Rows swapped in pairs by one turn or mirror: which row each one swaps with:
The rows were stretched afterwards, more along some directions than others.
Bas: [-24.1  22.2  -5.7  10.2  -6.6  -0.5   5.5 -15.0  15.6  -3.5  10.2  -7.2
   5.1  21.9   6.8   7.8  -5.2]
Rif: [ -0.9  13.7   5.7 -13.3  -1.4 -11.3 -21.3 -10.3  25.9  11.7   0.3  -4.6
  -6.3 -15.3  -7.5  21.2   2.9]
Buze: [ -2.3  21.2  14.5   8.5 -11.8   1.0  15.1 -10.5   3.1   3.0  17.3  -1.9
 -18.9  18.9  12.4   4.3  -5.4]
zis: [ -0.9  18.8  19.4  11.0 -13.9 -12.8  16.0 -11.9   5.4   8.5  24.9  -5.9
 -18.7  12.8  15.7   6.8 -13.9]
tutik: [-23.8  45.7   1.0  23.1  -1.5   7.4  15.4   4.9  22.5  -6.3  18.5  -1.1
  -8.0  22.6  11.5  -9.2  -6.0]
didov: [-24.0  22.3  -9.5  12.3  -4.2  -1.6   5.9  -2.1  21.9  -4.0   8.9  -4.3
   4.2  19.8  10.2   2.4  -8.8]
gosu: [-17.3  27.1   3.3  -4.7   5.9  -4.7   4.9  -0.3  28.9   6.7  11.1 -11.6
  -4.0   3.3  13.7   7.0  -0.2]
fetog: [ -1.7  22.5  13.3   8.3 -13.5 -12.7  15.1 -14.2   9.0  11.4  23.6  -5.7
 -15.2  17.6   9.2   2.6 -11.3]
siv: [ -1.5  12.3   7.1 -14.1  -9.5 -10.1 -18.0 -12.4  23.1  12.3   1.2  -8.3
  -5.9 -12.6  -9.7  19.7   7.2]
Geke: [ -2.0  12.1   5.2 -14.6  -7.2  -8.8 -20.1 -12.1  29.1  11.2  -3.7  -4.9
  -9.0 -14.8  -7.4  20.9   1.9]
diro: [-11.6  21.4  -4.5   5.3  -6.7  -7.5  11.2 -17.3   9.5   3.1  16.9  -8.5
   3.1  11.8  -9.1   8.4  -0.3]
lidof: [-23.0  18.3  -7.4  10.0  -6.5  -1.2  -3.5  -8.3  18.9  -7.9   7.5  -5.2
   1.1  18.3   3.7  10.1  -4.8]
pur: [-24.2  42.4  -6.0  20.2   2.4   2.9   5.7   8.8  37.0  -0.6   9.8   2.3
  -3.0  19.1  10.1 -11.6  -9.0]
Zinun: [-11.4  14.3  -3.2 -19.2  -1.8  -8.8  -4.7  -3.6  16.2   6.2   1.5  -3.4
  -0.5  -0.3   9.7   5.6  -9.2]
dut: [-9.8  4.2  1.2 -5.2  2.3 -4.5  4.1 -1.7  7.2 10.0  6.0 -8.1  2.3  9.1
  7.4  3.3 15.3]
Lemuz: [ -8.7   3.5   4.2  -2.2   0.7 -10.9   4.1  -1.7  10.3  15.0  10.5 -10.0
   4.0   4.9  11.2   3.4  12.1]
donuv: [-13.5  21.5  -4.4   4.2  -4.3  -9.8  11.9 -19.3  14.5   5.9  12.6  -6.7
   6.4  13.5  -9.4   3.8  -2.5]
vevi: [-12.1  20.2  -2.8 -11.0  -4.8  -3.5  -7.8  -0.9  21.2  -1.5   6.3  -3.4
  -9.4  -0.9  10.3   9.7  -8.0]
zadon: [ -2.1  21.2  15.7   7.5 -12.6 -10.6  13.5 -14.6   6.2  10.3  22.1  -6.6
 -17.2  16.6   8.6   5.9  -9.8]
volo: [-12.0  25.3  -9.4   5.1  -3.6  -3.6   6.8 -10.7  14.1   0.2  11.5  -6.2
   3.3  14.3  -9.5   6.5   1.2]
zot: [-12.8  24.7  -6.7   6.9  -6.7  -4.2   8.7 -12.2  14.9   0.6  13.1  -6.0
  -2.5  16.1  -9.7  11.4  -2.0]
Ped: [ -9.6  14.2  -4.5 -13.6  -5.1 -10.8  -5.5   2.7  19.1   3.9   0.6  -4.1
  -6.3  -3.8  11.9   7.1 -10.3]
kubek: [-7.1  4.3  5.7 -4.3  2.0  0.0  8.2  1.8  2.4  7.8  7.2 -6.7 -2.3  7.3
 14.7  5.7 13.5]
pegig: [ -1.2  12.1   4.3 -14.4  -4.9  -7.2 -21.1  -7.7  28.8   9.7  -4.2  -5.6
  -6.9 -15.3  -9.7  18.0   2.1]
Kesum: [-25.8  18.7  -6.0   9.5  -3.7  -2.9   4.0 -11.6  12.4  -1.8  10.9  -3.1
   8.5  21.7   6.6   5.8  -6.6]
terut: [-25.3  19.4  -7.1   8.4  -0.5   1.8   0.8  -3.2  11.0  -6.8   5.9  -0.9
   5.8  20.2   6.3   5.8  -2.9]
beson: [ -9.6  23.3  -3.4   2.8  -8.2  -9.4   9.1 -11.1  11.5   7.1  12.9  -8.4
   3.3  13.1 -10.3   6.0   1.1]
leg: [  0.9  21.8  14.6   9.7 -12.9 -11.4  13.0 -13.3  11.1  11.6  19.5  -4.5
 -19.4  14.0  13.6   6.6 -10.4]
situ: [  0.1  16.7   0.4 -10.8  -7.0  -1.9 -21.2  -3.9  34.4   5.0  -4.1  -5.3
 -10.5 -16.6  -4.2  15.9   5.6]
Buz: [-16.6  30.9  -0.6  -0.1   4.0 -12.6   8.3 -12.2  32.7  10.0  22.4 -12.5
  -4.6   7.0  15.2   9.0  -6.7]
Mape: [-12.8   7.3  -0.1   0.3  -0.6  -5.4  10.7  -8.2   8.1  13.8  10.7 -10.5
   3.9  18.6   9.7  -0.1  10.7]
kedu: [-9.4  4.9  3.5 -1.4  1.5 -6.1  7.2  0.5  7.8 11.4  8.9 -9.9  3.4  5.5
 12.2  0.3 13.6]
sabul: [-27.3  21.1 -10.5  11.7  -6.3   0.5   4.8 -16.2  15.5  -2.1  10.8  -2.9
   7.0  28.8   3.0   5.1  -6.4]
bafi: [-11.3  15.4  -0.3 -16.5  -3.3  -8.0  -2.7  -5.7  16.5   4.0   2.4  -4.2
  -4.9  -0.9  12.3   9.2 -10.0]
seb: [-10.9   1.7   4.8  -3.2   2.3  -3.9   7.8   5.1   1.0   5.4  10.3  -8.5
   3.4   6.4  12.0  -0.1  13.3]
gelof: [ -0.8  21.0  10.1   5.2 -11.0  -9.3  10.5 -11.5  11.4  15.3  17.5  -5.5
 -15.3  15.9  13.6   1.2  -7.1]
Fiv: [ -7.9  15.6  -7.7 -18.5  -2.4  -7.9  -7.5  -2.0  23.3   9.4  -0.5  -4.2
  -2.9  -2.1  12.2   5.0  -8.3]
mel: [-13.9  17.2  -5.1 -19.4  -0.7  -0.9  -9.0   5.8  14.8   1.8  -5.4  -1.3
  -3.9   0.0   5.6   5.9  -4.3]

Swapped with gelof: Mape
Swapped with vevi: didov
Swapped with volo: Geke
Swapped with zot: situ

